One turn sends every row of this set to another row. A few are shown first. Where does it send the rows asked after them?
K829: [-19  21  17  -5  -4  -5 -13   1   3  -7  11  -1  -8   9   2   0  15  -3
  12 -10 -12  -3   2  -7  19  22 -10]
K70: [ -3 -12   1   2 -24  -5 -21  -4   2   4  19 -28  -3  -3  15  -2 -14  16
  -6  11  -2  -7 -15   4  -9  10  -5]
K657: [  2 -14   6  17 -21   3 -14  -2   5  11   3  20  -8  10  17  -1  -3   9
  -2  -2 -10   1  27 -20 -21  27 -22]
K298: [ -5 -11   7  -8 -13  -3   2  -7  -4   8   4   4 -38 -12   1   4  -7  -7
   4 -25   0  -9 -22   3  -8  21 -17]
K894: [ -4 -16  10 -11  -9  -9   6 -13  -9  11   9   4 -29  -3  -1   9  -2  -9
  -2 -20   9  -3 -26  -4 -13  21 -16]
K779: [-17  17  18   5  -3  -7  -4   1   8 -14   9   3  -6  19   7   4  13   4
  19 -12 -14  -8   4  -6  15  24 -10]
K892: [ 25  17   6  27 -14 -14 -11  -1   5 -18  -8  -6   8   8  -3   5 -11  -3
   2   3  -8   5  16  16 -11   2   4]
K455: [-14  13  17   3  -8  -9  -3   7  13 -16  10   8 -13  14   5   4   8  -1
  17 -12 -12   6   7  -5  18  27 -14]
K704: [ 25  13   4  23 -11  -9  -8  -2  -6 -22  -6 -12  13   7  -5  -7 -13  -4
   3   5   1  15  13  13  -5   3   0]
K940: [ -1  25  -4  -3   7   9   9   6 -12 -12 -11  -8   8 -27  19  -1  11 -14
 -15  -6  -3 -13  -8  -2  -3   9  -1]
K57: [ -6 -17  12 -12  -6  -5   3  -6  -3  12  -5  13 -34  -2   2   6   7  -2
  -4 -17  -4  -2 -27   0  -8  19 -17]
K277: [ 10 -16   9  18 -22   4 -15   7   3  11  -3  17  -5  16  16   1  -3   5
  -2  15 -12   9  12 -18 -23  23 -26]
K809: [  6 -12  10  21 -17   8  -6   0   9  12   0  17  -5  13  24  -7  -2  13
  -1   4  -8   3  23 -23 -21  25 -19]
K417: [  0 -12  12  -8  -6  -5   6 -12   5  10   1   7 -37  -5  -4   4  -8  -6
   7 -16   5 -10 -25   0 -11  22 -15]
K254: [  2   9 -10  11   2 -13  10  -4   3   1 -26  14  -1   6  -9  -7  -4 -26
  -6  -3   1  -3  14  -5 -18  18 -30]
K527: [ 16  15   4  21 -15 -11  -2  -3   9 -23  -9 -13  10   2   1  -3 -14  -3
   7   8   4  10  12  21 -15   2   5]
K561: [  9 -19   6  24 -10  15  15   3 -12  -8 -23   8  -6  -8  18   8  -3  -3
  -2  -8  -3  -6  -1   5 -28  -4  16]
K465: [ -5  -7   0   3 -31   1 -10  -4  -2  10  17 -27  -4  -5  25  -2 -19   1
 -14   9  -4  -6 -12  11 -10  17   1]
K812: [ 12 -22  12  19  -9  20  16   2 -10  -9 -16   9  -8 -14  17   4   0   4
   8  -5  -2  -8  -4   6 -26   1  16]
K473: [  5  14  -2   6   6  -9   9  -6  -5   2 -23  18  -6   7  -9  -8   6 -22
  -8  -2   4  -2   3 -13 -22  19 -31]
K6: [ -9 -15   6  -8 -14 -12  13 -11   5   5   6   4 -36  -5  -2   4  -3  -2
   2 -15   6  -6 -20   2 -10  25 -22]
K770: [-17  14  16  -1  -9  -9 -10  -4   3 -10  10  -3  -8  15   4   1  13  -3
  17 -18  -6   7   6 -10  20  19 -13]
K215: [ 19  13  11  16 -11  -3 -18   7   2 -17 -14  -7  15   4   1  -3  -7  -1
   8  10 -10  14   8  20  -3   0   7]
K905: [  7 -14  12  15 -26   9 -10  -6   1   6  -3  13  -6  16  20   6   2   7
   5   5  -4   7  24 -26 -15  24 -22]
K764: [ -5  15  -4  -6   5  11   8   1  -8 -16  -5 -11   8 -27  25   6  10 -15
 -16 -11  -1  -6  -5  -4   3  12   5]
K731: [-13  16  -4  -6   2   8  12   6  -1 -19  -3 -10   9 -24  31   3   2  -3
 -12 -12   4 -15  -9  -2  -1  14   0]
K330: [  1 -15   9  21 -22   4  -1   4   9   1   0  20  -2  11  19   0  -1   9
   9   6  -3   4  27 -23 -24  23 -21]
K139: [ 20 -19  13  20 -13  18  11  -1 -16  -2 -24  10  -8  -8  13   5   3   5
  -2   2  -1  -3  -1   2 -28  -2  11]
K962: [  8  14  -9  10   2  -7  12  -8  -8  -7 -20  13  -2   5   0  -6   2 -26
  -9  -4   5   6  10 -13 -25  21 -32]
K62: [ 15 -17  13  11 -13  17  15   1  -5 -16 -20   9  -8 -12  21  13  -9   3
   0  -7   5  -3  -9  10 -23   3  16]
K943: [ -5  20   0  -8   7   9  10   9  -2  -6  -5  -5  16 -27  28   2   4  -9
 -11  -9  -2 -17  -7  -2   0  18  -1]
K434: [ 26  20  11  24 -11 -10  -4  -1   5 -19  -3 -11   5   5  -2  -3 -11  -2
   6   8  -8   9   7  23  -9   7   5]
K219: [ -4 -16  11 -11  -9  -1   5 -10 -11  14   3   5 -32 -12  -3   3   2  -4
   0 -15   5 -12 -26  -1 -15  19 -12]
K712: [ -2  22  -6  -2  -1   6   6  11  -6  -6 -10 -12  14 -27  27   5  -1 -10
 -14 -15  -2 -16  -7  -1   0   8   0]
K721: [  8  14  -5   7   1 -12  16   2   6  -3 -23  19   6   0   1  -7  -5 -24
  -8  -1   8   7  11  -4 -25  20 -27]
K875: [  9  14  -8  10   3 -10  20  -4   4   3 -25   9   0   1  -4 -11   0 -22
  -6   2   4  -3   7  -5 -23  20 -33]
K706: [ 20  23   9  24  -9 -10 -13  -1  -1 -17  -6 -11  10  11  -6  -9  -5   1
   5   9  -6   9  14  11  -6   2   0]
K709: [ 20 -24  10  14 -14  13  14  -5 -18 -10 -19   6  -3 -13  12  12   3   2
  -1  -5   4  -1   0   8 -22   0  13]
K845: [ -4  -9   1  -2 -25   0  -8  -1   9   6  19 -21  -4  -7  26  -4 -23  10
 -17   9   3   0 -12   3  -1  25  -5]
K684: [ -8  19  -6 -11  11   7  -3   8  -3 -12 -10  -8   8 -20  22  -2   0 -14
 -19  -7  -5  -8 -19  -1   1  12  -3]
K301: [  3 -15  13  16 -23   8 -17  -5   2  12   4  12 -10  15  15  -1   0  12
   3  11  -6   1  20 -26 -19  22 -18]
K155: [-22  11  13   1 -13  -4 -11   3   1 -11  10   3  -5  16   6   4   7  -3
  16 -14 -16 -10   7  -3  19  26 -15]
K670: [-19  18   7   4  -6  -7 -14   5   9 -14   7  -5  -7   8   7  -1  19   2
  15  -7 -17  -1   8 -12  13  16 -22]
K290: [  3  -4   5   4 -24   6 -18   0  -4   6  21 -28   1  -8  18  -6 -16   6
 -13  18  -4  -4 -11   5  -5  14   5]
K703: [  0 -11   0   1 -24   5 -14  -4  -1   5  23 -28   1  -8  22   3 -18   0
 -11  13   3  -2 -10  -7  -4  18   0]
K990: [ -4  -6   2   1 -22   0 -11  -9   9  11  21 -26  -2  -5  22  -8 -18   4
 -11  15  -1  -5  -8   7 -12  21   0]
K83: [ 10 -21   5  10 -12  18   4  -3 -11  -9 -21   6  -6 -17  20  12   6   6
  -1   1  -1 -10  -4   4 -36  -1   7]
K332: [  3  12  -8   8   6 -15   9  -2  -6  -5 -21  14  -2  -3  -8 -10   8 -21
  -1  -5   1   2   3   0 -32  11 -31]

K332 -> K215
K473 -> K706
Now these:
K943 -> K990
K527 -> K62
K712 -> K465
K703 -> K894

One turn sends every row of this set to another row. A few are shown first. Where does it send the rows asked after them?
K819: [  9   0 -15   8  10   0  14 -13 -16  14  13  -3 -25 -15  -1  -6  10 -11
  -5  -1   4  -4]
K850: [ 10  -9   9   8  -4 -16   0 -15   5  24  22  -5   6  -6 -10   8  -3   1
 -16 -21  -2  -6]
K156: [ 16  -7   7   6  -2 -20   1 -18   6  26  15  -1   7  -4 -11   5  -3   1
 -12 -24  -6  -3]
K837: [-20   4   3  -1   9  -5 -11  16   4  -4 -26  12   2   3 -11 -13 -10 -14
   4  -9  22  10]
K920: [-24   1   4   1   9   3  -8  17   2  -8 -14   9   0   0 -13  -4 -11  -9
   0  -4  31   5]
K171: [-12   9   9   2 -12  30   3  13   4   5   2  18 -25  -3   1 -15  15  16
  14   4  -2   2]
K681: [  8  -8   7   9  -4 -21  -4 -14   5  29  17  -4   7  -2  -6   5   0  -4
 -14 -23  -9  -4]
K251: [ 13   4  31 -10 -11  -7 -20  20  15  -5  -2   1   5  11  -9 -12  -1   6
  12 -22  -9   4]
K814: [-10   4   5  -3  13  -1  -5  12   5 -10 -24  14  -1  -3 -19  -7 -15  -3
   3  -7  29  10]
K508: [-10  11   7   0 -11  25   1  12   6   8  -7  21 -23   0   3 -20  16  14
  17   0  -9   6]
K644: [ -3  -1  32  -6 -14   3 -21  25  12  -8  17  -5   4  11  -6  -4   1   2
   5 -17  -1  -4]
K978: [ -2  10   9  -1  -9  29   5   9   6   4  -5  23 -26  -4  -3 -16  13  21
  17   1  -3   4]
K487: [ 16   2 -15   6  11  -5  13 -15 -15  15   4   1 -25 -14  -2 -11   9 -10
  -1  -4  -1   0]
K101: [  6   2 -16   9   8  -5   9 -12 -16  18   8  -2 -25 -11   3 -12  13 -17
  -2  -3  -3  -2]
K652: [ 16   0  33 -12  -9   5 -12  18  15 -13  11   0   3   4 -16  -2  -6  16
   7 -18   6  -1]

K978 -> K508
K850 -> K156
K837 -> K920
Now these:
K819 -> K487
K652 -> K251

